The rows of X fall into 4 groups, which share some directions, and each row is roughly a mix of its group's hidden directions.
X (128 x 10):
[[  1  19  10   3  28   9  30 -43   4  34]
 [ -3 -39   2  -6   3 -37  27  35 -11 -15]
 [-51  -9  17 -11   6 -33  23  -5   3  21]
 [-30   5 -23  -7   0 -50 -11 -13  12  29]
 [ 12  24 -35   2  -7  26 -12  41  -9  26]
 [ 15 -18 -50 -41  -3 -11 -13  -8  -4 -13]
 [ 26  27   2  17  24  37 -13  21 -32  -2]
 [ 17 -55   2  26   2 -22   3 -27  -4  -2]
 [ 21   0  12  22  42  40   2  26  -5 -11]
 [-19 -11   3 -10   8 -20   8 -59  21 -15]
 [ 23  -4   4  21  41 -18  23  18 -37   5]
 [ 14 -52  -7  15  25   0  34   5  15  -4]
 [-44  30  -2  -8   0 -17 -25  30  10 -21]
 [ 26  -3  26  13 -24 -40  12  17 -13  32]
 [ 25  12  -8  -1   5 -43  16 -16  15  43]
 [ 18 -43 -20  -7  23  32  20  19  17   4]
 [  6  64  18   0  13  16  -7 -14 -14  -2]
 [-19  -1  27  17  -5  40 -35  10  10 -28]
 [ 31  47 -24  -4 -28  10   6 -13 -19  -2]
 [-14   7   3  -6 -45 -22  -5 -25 -23 -36]
 [ 42  21  11  17  33  -5  10   7 -33 -18]
 [-10 -52 -18   6 -21 -27  29   3  -6  -2]
 [ 13 -34  22  42  -6  29 -20  -2  -6 -22]
 [  5  10   9  -1   5 -50  34 -24   4  29]
 [ 35 -12  22   5   5  -3  20  40 -20  31]
 [-54   9   5  -6 -22 -12 -34   8   6  19]
 [ 18 -17  34   9   1  55  -1 -10  12 -11]
 [  6  33  -6 -15   3 -47  32  -9 -24  -2]
 [-45 -13   1  -1 -11  16  26 -15  35 -25]
 [ 34  30   1  24  25 -10   0   6 -37  23]
 [-12 -36  31  20 -24  12 -25 -18   7  26]
 [ 15  35   2   9   6 -30  38 -20   2  30]
 [-37 -20 -22 -22 -35   9   0  28  11  19]
 [ 28  16 -47 -37  22   3  -9   7   0 -10]
 [  9  10 -25   6  28  55  -2  16   9 -17]
 [ 26  -3 -22  -1  -1 -42  25 -13 -12  38]
 [ 22  34  -1  14  14  33 -21  20 -35   7]
 [  3 -17 -37   1   7  18  33 -30  35   9]
 [ -1  23 -11  -4  25 -39  46  -7   4  16]
 [ -3  38 -11 -11  20  44 -10 -11  32  -1]
 [ -1  46 -29  -5  15  38  -8  12  -1 -19]
 [ 40 -13 -18  -1 -10  -2 -47 -18  -5 -24]
 [ 17 -31  12  42   7 -25 -15 -21   3  29]
 [ 13 -10 -27  -8  29 -43   8 -37  -5  -9]
 [ -7 -11 -12 -14  31  23  18  18  43  27]
 [-10 -12  -8  14 -54  13 -37   1 -18  -6]
 [-22 -45  -3  13   7  11 -16 -12  -4 -45]
 [  8  43  47  11  21  -2  14  20  -4   2]
 [ 11 -27 -11  -8  16  16 -10  13  32  50]
 [-22 -11  57   1 -17  16 -17 -17   0 -16]
 [  7  41  26  34 -25  10  25  -9 -13  10]
 [-28 -11  49  40  -9  15   3  -1   6   8]
 [-18  33 -36  -6  -3 -43  -4  17 -11  14]
 [-12  14 -38 -12  -7 -16 -27  32 -16  32]
 [-19  14  37  41 -29  17 -18  -2  -4  14]
 [-27   1 -12 -27 -52 -23   0 -12 -10 -12]
 [ 26 -17  31 -14 -15  43  27   3 -19   4]
 [-18  53 -10  -7  10  20 -22   4  30   8]
 [ -8  30  52  23  25   7   5  16   8  11]
 [ 47  -5  -7   8  11   6   7  28 -20  39]
 [ 43  -3 -29   8 -11  40 -18 -13  14  -9]
 [ -4 -24  32 -13   3 -37  11 -40  10 -15]
 [  8 -12  11  14  -7  49 -28   1  -9 -39]
 [ 10  29  -2  11  28  46   5  21 -17 -23]
 [ 23  32 -31 -32  38  -7  -7  -4  11   9]
 [-26 -33   0 -21 -38  -9 -18  -9  30  15]
 [ 12   1   9  10  44 -32  30 -20 -23 -13]
 [ 36   4  17  23  26  17  14  13 -29  31]
 [-23  36 -13 -25  27  16  -6  -6  37 -15]
 [ 14  30  41  -4   7 -23 -13  19 -35 -12]
 [-12 -38   0 -35 -10 -40 -17 -21   3  -1]
 [-10   9  41   4  15 -10  44   6  -2 -34]
 [-23  10 -28 -20  -4  42  16 -13  34 -12]
 [ 19 -28 -11   0  23 -31  25  -6  19  38]
 [-28 -34  17  32 -31 -24  -1  -6  -1  21]
 [ -3   5 -34 -14  23 -36   8 -32  25  19]
 [-27 -30  39  22 -36   2  -1 -15  -6  -4]
 [  0  -7   4  19 -25 -43 -11  -1  -9  47]
 [ 22 -19  16  39 -30  -6 -12   2 -24  32]
 [  8  26 -12  46   5  20  25  32  -7  12]
 [ -2 -29 -35  -9 -37  20 -28  -5 -11 -20]
 [-14  55  11   0  29 -23  21   5   3   9]
 [ 17  17 -15  22  45  -1  30  11 -30   5]
 [ -4 -30  17  22 -20  21 -45  23 -14   2]
 [ 25 -13  51  -3 -25  13   4  30   0  13]
 [-12   5 -39   1  32 -13  28 -38  11  -4]
 [-41   8   3 -12   3 -42 -29 -21 -13 -11]
 [ -3   3  -3  24  45 -15  28  25  16  27]
 [  9 -44 -12   0 -39  18 -32 -16   0  -1]
 [ 37  -5 -27 -10  28   4  37 -10 -13 -25]
 [-34 -42  15  38 -11  -3   6  -9  11  18]
 [ 13   1 -16  -5  39  -6  43 -17  32  12]
 [-23  34  15 -47   9  13  11  12  24  -6]
 [ 21 -11  22  24   6  39 -39  -1  -8 -24]
 [ 23 -40 -23  -6  14   6  30 -30 -20 -11]
 [-18  14 -19 -54 -24  -9  22  -2   6 -18]
 [  8 -27  33  31  35  -3   3  32  -2 -14]
 [-38  22 -22   1  -4 -31 -29  -6  16  28]
 [ -2 -23   2  32  -2  11  57  12  -6 -13]
 [ 10  16 -13  17  38   3  46  23 -19   4]
 [-22 -16  14 -20 -33 -29 -30   9   7 -32]
 [ -6 -15  -9  33   2 -55 -22  -9  13   9]
 [-37  10 -46  -3  15 -21  -5 -16   2 -28]
 [-31  29 -10 -21 -42   2 -25 -18  10   9]
 [ 11 -26  15  36   3  30 -37  20 -11   9]
 [ 18  39  26 -14  31   2  -2  36  -5 -14]
 [ 15  -4 -38  18  43 -12  30   5 -19   4]
 [ 21   0  50 -12 -22  13  -2  -1   6  39]
 [-22  43  -8 -35  10  17  -2  -6  31  17]
 [ 21   7 -22 -12  25  47  19 -13  -1 -27]
 [-21  38 -36 -17 -12 -13  -2  13 -21  28]
 [-37  38  13 -18 -24  18 -28   4  10 -17]
 [  6 -31  30 -10 -32  18   8 -12  33  24]
 [  8  10   4 -11   4 -15 -32 -61   2  -7]
 [ 18  46   0  23 -11  44  11  -3 -10  -5]
 [ 24  54  10  11  15  25  -4   8 -22 -12]
 [ -1  12 -26   7  10  51   4  36 -15  13]
 [-41  -3  33  -9 -34  -7 -20  23  -6  15]
 [ 18  10 -19  -6  38   2  31 -26  32  20]
 [ 13  11  40 -25  -2 -21  12  27 -22 -31]
 [-21 -32  10  14  -3  31 -28  36  -1 -21]
 [-27  16  -7  -5 -52  -1 -16  -2 -30 -19]
 [ 29 -52 -15   6  14   0  27 -19  10  -9]
 [ 15  52  -1  25   0  40   9  -5  -2   8]
 [ 20   4  32  11  27 -24  11  21 -40  14]
 [-16 -34  22 -33  -2 -36  -9 -29   8  -2]
 [ -9  36  38 -26  -8  12   4  38  11  -8]
 [ 19  34 -20 -24 -19  14 -18 -43  -2   0]]
Each list below has two rows that fit no group; the rest each fit one group, if only roughly. Name those rows in the order they come.
  z_160: [ 31 -56 -30   5   2  -7  -7   3  -1 -13]
  z_397: [  6  38 -24  22 -17  15 -18   9 -16  39]
  z_673: [-13  19  -4 -46  23  18  26  -9  22 -24]
  z_73: [-40  13  20  -3 -18 -25 -28 -18  33   5]
  z_233: [ 38  23  -1   2  16 -15 -32   4 -41 -12]
  z_80: [ 13   1  57   1   1 -10   1   4  41   8]
  z_331: [-59  10   4  -7  -4 -30 -19   0   1 -20]
  z_641: [ 20 -38  26  13  25 -24  24  12   3 -24]
  z_144: [-12   5  10 -24 -44 -27  33 -22   8  11]
  z_152: [ 11   4 -12   7   1  46  27  30  10  33]
  z_919: [ 16  28   9 -11  48 -24   6   6 -20 -26]
  z_467: [ 34  19 -14  10 -15  44  -7  35   4   5]
  z_367: [ 42  -1  33  17  -2  15   4  24 -20 -30]
  z_740: [ 11 -17 -30 -13  -1 -38  36   1 -31  -8]
 => z_144 z_919
  z_606: [-17   3 -32 -11 -15  22 -32 -15  16  40]
  z_115: [40 10 21 13  4 42 24  3  2 25]
  z_995: [ -4 -25  40   1 -27 -34  -4  -1 -34  -7]
  z_973: [-12   4  48 -21  -2 -30 -13 -33   9  10]
  z_200: [ 19 -41 -44  15   4  20  15   5  16  12]
  z_800: [ 37   3   6  12  -4 -19  13  28 -46  18]
  z_549: [ -3 -19 -15   7  25  28 -21  48   5 -22]
  z_88: [ -2 -28  51 -15   7  -2  16   7  18 -32]
  z_182: [ 14  59 -16 -13  13 -10   4  30   0   2]
  z_765: [ 20  48 -19  11  28  17  -5  -5 -11 -30]
  z_693: [-12  46   5  -6 -30  -3 -11  30 -23  24]
 => z_995 z_800
  z_923: [ 17  29  37  13  10  13  22  34 -13 -23]
  z_596: [ -2 -11 -21 -33  -4  27   0  22  22  44]
  z_945: [ -1  10  36  36  13 -21   0  -2 -22 -39]
  z_536: [ -3  -3 -27  -2 -22  36 -16   1  17  47]
  z_914: [-35  -5 -28 -16 -37  34  -1  -9  11 -16]
  z_657: [-28  26  -5 -20 -10 -28  -1 -45 -19  10]
  z_998: [ -3  40 -37 -20  36 -19  -1  -5   0 -16]
  z_991: [ -9 -25  25 -29 -35 -20 -20 -17 -13 -25]
  z_482: [ 16  -5  39  22  -7  -3 -11 -25  32  36]
  z_47: [ -7   3  14   8 -20  31   8  37  -2  46]
 => z_657 z_998
  z_117: [-11 -22  20  -2   8  18  19   8  32  49]
  z_924: [-14 -16 -52  -3 -23  17 -25   1  20  15]
  z_374: [ 28 -21  23  30  -1  40 -15 -23  11  12]
  z_852: [-21  34 -51  -6   4   5  -8  19 -20 -14]
  z_777: [-22  -4 -42  -6   0 -34 -31   2  -9 -28]
  z_178: [  1   7  30  13 -39  -3  -7  28 -28  32]
  z_487: [ 16  28 -54  21  14   3 -12 -12   8  18]
  z_163: [ 24 -24 -11   4  33   5  12 -43  28 -10]
  z_218: [  3 -30  -8  17  -5 -22  -7 -40  11  41]
  z_174: [ -7  29  48  -4  17 -18  18   5 -25 -22]
  z_892: [ -9 -45  26  18 -25 -33 -15   0  -7 -12]
  z_3: [-20 -27  -7  -5 -41  -1  22 -22  23  30]
  z_519: [ 25 -14 -18 -41  -4 -22  26  -5 -15 -32]
  z_558: [ 20  -9  -5 -31  31  -7  43 -24  12 -16]
 => z_117 z_3
  z_422: [ 43 -10  20  45  -7  26  -8   2  -8  -2]
  z_845: [ -9  22  48 -19   3  14 -37  -9   6 -20]
  z_307: [  0  37 -14  17  24   9 -19 -14  22  42]
  z_398: [  3  -1  -4  29   7 -34  46  29  -7  16]
  z_300: [ 10 -39 -26  38   4  -6  -7 -11 -30 -20]
  z_190: [ 24 -24  52  -1   2  11  15   8   3 -32]
  z_136: [ 17  -3   9  13   0  31 -30  54   0  -5]
  z_114: [-36  38 -17  10 -25  32 -11   0   2  18]
  z_359: [ 14  -3 -21   9   4  40   5   5 -30 -44]
  z_710: [-23 -42   0   4 -21  13  27  18  34  14]
  z_728: [  5 -33   8  15  32  32  15  36  16  -2]
  z_319: [-49   8 -13  -2   5 -40 -13   0 -10 -28]
  z_893: [-10  -8 -34  12  25  23 -13  39 -13 -28]
 => z_136 z_893
  z_774: [-29  23  -3 -12  18 -18  23 -48  16  -1]
  z_423: [-27  40 -24  -9  25 -12 -20  -1  34  -5]
  z_288: [ 17  46 -26 -37   7  13   0 -10  -6  22]
  z_72: [-23 -35   0 -20 -42 -28   1  -3   2 -22]
  z_770: [-14  28 -14 -51  20  22  24   0   7  -4]
  z_302: [-26 -35  35 -13   8 -35 -23  -4   7  -4]
  z_260: [ 11 -55  23  25   7 -25 -12   3   7  10]
  z_938: [-12  16 -52 -25  -5  35 -11   4   6 -10]
  z_748: [ 24 -20 -15  11   0 -54  25   5 -20   0]
  z_895: [ -2  13  -9  -7  55 -35  17  -4 -11  15]
  z_60: [ -6  43   2  -2  -2 -16   0  51 -16 -15]
  z_321: [  1  41  39  30  -4  24   0 -13   8  19]
  z_551: [  4 -35 -19 -19 -14 -51  21  -4 -11  -3]
 => z_938 z_895
  z_496: [ 35  24 -18  15  39  15  -5 -14 -24  19]
  z_442: [-40  11 -37  11 -22 -27 -19   2 -11 -20]
  z_833: [  6 -12  30  13  -7  14 -46  30  -7  26]
  z_867: [  5 -26 -15 -20  30  26  15  37  23  17]
  z_599: [ 37  21 -11  26  -3 -43   4  -3   2  28]
  z_474: [  2 -18  44 -22 -32   1 -22 -24  17  11]
  z_696: [ -9  22 -30 -18 -27 -25 -31 -29 -17  -1]
  z_789: [-31 -10   7 -11 -40 -21 -16  30 -28   6]
  z_362: [-14  42 -27 -14 -17  37  -5 -12   5  22]
  z_691: [  9 -31   4  -6 -33   8 -43  25 -22  11]
  z_515: [-36  -3   2 -10 -12 -19 -31 -33  11 -35]
  z_632: [-12  45  -7  -1  -5   1  -9  49 -16 -19]
  z_661: [ 37   3  40   9 -13  40  18   8   1   9]
  z_207: [ 21 -49   4  20 -16  13   9  -9 -37  -6]
 => z_442 z_696
  z_870: [  0  31   9   6 -33 -16  -4  26 -18  43]
  z_555: [ 18 -14  22  31  29 -15  23 -24   3 -33]
  z_471: [ -1 -39  12  18  34  16   7  40  11 -10]
  z_449: [ 53  -6  30  17   6  26   8 -15  17   2]
  z_723: [-23  13  21  11  -5  30  45  18  24 -11]
  z_168: [-1  7  3 -3 17  0 38 16 44 35]
  z_501: [-22 -14 -10 -28 -34 -23 -17 -23 -20 -28]
  z_306: [-19  30 -26 -41   3 -12  24  16 -26  -3]
  z_226: [ 10  42  13  -9  -3  43 -31 -12   0 -13]
  z_229: [ 42  14 -13 -11  27 -22  40  -8  10  -5]
 => z_168 z_501
  z_826: [-24 -27  27  -6 -23   2   3  12  13  49]
  z_303: [ 42  13  20  11  38   7 -26   5  -7  26]
  z_338: [  2  -9 -47 -16  -1   5 -18  32 -35 -14]
  z_166: [ 18 -34  21  42   4  11 -17 -28  19  -7]
  z_179: [ -6   1  30  -9  39  38  -9  20   8 -26]
  z_807: [ -2   6   1  24 -30 -41 -10  27 -27  22]
  z_124: [  2   7   5  11 -53  30 -13 -19 -21 -20]
  z_762: [ -3 -50 -13 -32  -1 -35  11 -10   1 -13]
  z_764: [  8  13 -23  13  11  46 -17  38  -1 -19]
  z_358: [-48  -3  -4 -15 -15  -1 -11 -18  15  43]
  z_435: [-24 -10 -17   1 -21   4 -26  21  16  50]
  z_483: [ 12   9  18  48 -18  14 -40   8  12  12]
  z_824: [ 24 -29  20  20 -24 -14 -37  29  -5  -8]
 => z_338 z_824
  z_396: [-42   2 -28 -14 -40  17  15   1  -5 -19]
  z_489: [-28  13  22  11 -26  -2 -21  44 -14 -22]
  z_283: [-10 -45 -37 -18 -17   2 -33  -6   2  -6]
  z_219: [-16  47   9 -27  20  -1   4  19  32 -14]
  z_85: [ 15 -24  -5 -17  33 -26  28 -27  23 -18]
  z_366: [ 23  -7   3   8 -21 -45  15   7 -21  38]
  z_509: [  7  29   0  27   2  43  10  29  -4 -30]
  z_994: [ 33  17 -32 -24  26 -22   3   3 -20 -27]
  z_743: [-22 -22 -19 -48  -4   0 -18   3  11 -34]
  z_443: [-13 -36  22  51   4  -9   2  11 -10 -21]
 => z_994 z_743
  z_887: [ -6 -48 -13  10   9   6  -1 -46  20   7]
  z_655: [-29   7  33   0  14 -33  19  27 -29  -8]
  z_343: [-20  14   5  -8   8 -10   6 -64  17  -5]
  z_875: [ 16   1  36  14  32  39   3 -20  21   5]
  z_622: [ 17 -20  48  -6   1  25  17  15   4 -33]
  z_253: [ 19  19 -19  -4 -24 -20  31 -43  -3  19]
  z_848: [-40  -8  39  -5   3 -29  12  28 -16  -6]
  z_929: [ -3  -3   5 -31 -55  16 -14 -25 -10   1]
  z_958: [  3 -28 -42  -2  26 -20  30  27   4   3]
  z_210: [-28   9 -35   2  -6 -41 -11  19 -27 -14]
 => z_875 z_929
  z_181: [-13 -12 -29   2 -25  34  -9  -1  26  40]
  z_184: [  5  -3 -49 -30  21   5 -29 -13  19  10]
  z_271: [ 37 -30 -25   7  25  -5  32   9 -23   5]
  z_703: [ 23  -7  10   5  12  34  50  24 -16   4]
  z_155: [  1 -18 -37   1  31 -16  10 -42  17  12]
  z_851: [  5  -7 -29  13  -9  27 -21  49 -14 -20]
  z_580: [ 11 -29  12  -6   7  49  13  11  37   9]
  z_922: [ -8  -4  26 -24   1 -49 -31 -16   4  17]
  z_572: [ 19  21   5  15  -4  35  -7  43 -14 -30]
  z_751: [ -4 -26  19 -13  -1 -54 -16   0 -13 -27]
  z_344: [-15  35 -16 -47 -29   8 -19 -11   3   7]
  z_975: [-10  42 -21 -47  -8   4   7 -14  18  10]
 => z_703 z_580
  z_562: [ 26  12  -1 -14  17 -11  20 -27  35  39]
  z_970: [ 17  -3 -16  14  -2  43  24  35   8  28]
  z_314: [13 46 33  5 13 19 18 23  9 19]
  z_118: [-46  10  -3   5 -29  25 -14  -5  20 -31]
  z_548: [ 21  -4  21  14  23  48  13  22 -26   2]
  z_899: [ 30 -26  28  40  -1  23 -15 -21  14   2]
  z_589: [ -4  23  22 -32  26  -1  15   6  40 -27]
  z_326: [  4  24  23  18  38  -5  38   1 -30   4]
  z_674: [ 26   5 -10  -8 -17   1 -25  47 -22  27]
  z_433: [-13 -12   6  47  20   5  29  35   6  13]
  z_446: [ 40 -17  28  41   0  28  -5  -1   2 -10]
  z_57: [  2   9  36  27  32 -28  18  31 -15   2]
 => z_314 z_548
  z_131: [ 13 -42  26  19 -10 -22 -28  17 -22 -12]
  z_708: [-12  33  22  41   3  21 -11  -6 -29  19]
  z_78: [  0 -17  49 -19 -12 -26   2 -31  13  16]
  z_31: [ 31 -33  12   0  16  34  23 -17   2 -30]
  z_145: [-17  25  19  19 -28  -1 -29  42 -18   1]
  z_771: [  5  25  18  22  49 -26  24   4   8   5]
  z_788: [ 29 -21  10  -1  48  26  17  17  19   3]
  z_188: [-18  14 -35 -29 -38  22 -17   4  -5  22]
  z_147: [-11 -30 -22  -6  27   8 -29  43   3 -16]
  z_505: [-30 -10  19   6 -16  15  17  40  -2  39]
  z_816: [-24  26  19  -5 -16 -11 -13  52 -10 -17]
  z_185: [ 36  21  -3  24  -7 -46   1  11  -4  25]
  z_477: [-18 -19  20   1   1 -40  14 -29  39  -9]
  z_705: [ 13  30 -40 -49   5  -3   5  10   8   2]
 => z_708 z_705
  z_598: [ 18  44 -23  19   8 -10  32  12   2  27]
  z_565: [ -2  -6 -11  16  41 -24  26  22 -28 -26]
  z_333: [-26 -33 -17   5   6   4  17  17  33  38]
  z_667: [-13 -16  24  26   3  39  -3  37  -4 -27]
  z_440: [ 48  28  10  14 -21  23   8 -30  -3   5]
  z_909: [ 28   8   6  14  16  23  29  28 -14  40]
  z_48: [-13  24 -50   5  -3 -20 -13 -12 -10  34]
  z_894: [ -3 -14  -4  25   7  39 -26  10  21  41]
  z_495: [-20   9  23  44 -22 -22 -14 -20 -22 -16]
  z_27: [ -4  29  18  11  44 -17  -1  -8  18  38]
  z_724: [-51  -4 -29  -4 -36  14  11   3   4 -14]
  z_324: [-14  39 -23 -48 -17   8  -2 -10  10  13]
  z_205: [ -1  19  11  14  56 -31   4 -18 -10  12]
  z_347: [ 11  27  -2 -14 -49  13 -20 -23 -20 -18]
 => z_440 z_205
  z_373: [-21  33 -13 -54   8   1  21  13   4   1]
  z_656: [ 24 -22   8  30  48   1 -13   3  -4 -27]
  z_286: [ 47   4  23   8  35 -15 -15   0  -8  29]
  z_266: [ 10 -25 -39  -1   3 -38  12 -19 -31   6]
  z_701: [  1  -4 -46  29  31 -32  14  -8  -1   5]
  z_79: [-33   1 -47  -9   2 -17  -4   9 -33 -22]
  z_335: [-30  22 -28 -36 -30  10   0 -11  17  21]
  z_328: [-12  21 -32 -20  -8  33   4 -30  32  11]
  z_811: [ -2   7 -29  -4   6  25  10  15 -40 -42]
  z_525: [57 15 28 17 -8 11 15 17 -4  2]
  z_755: [ -6   7 -33  -6   7 -42 -32  18 -29   0]
 => z_656 z_701
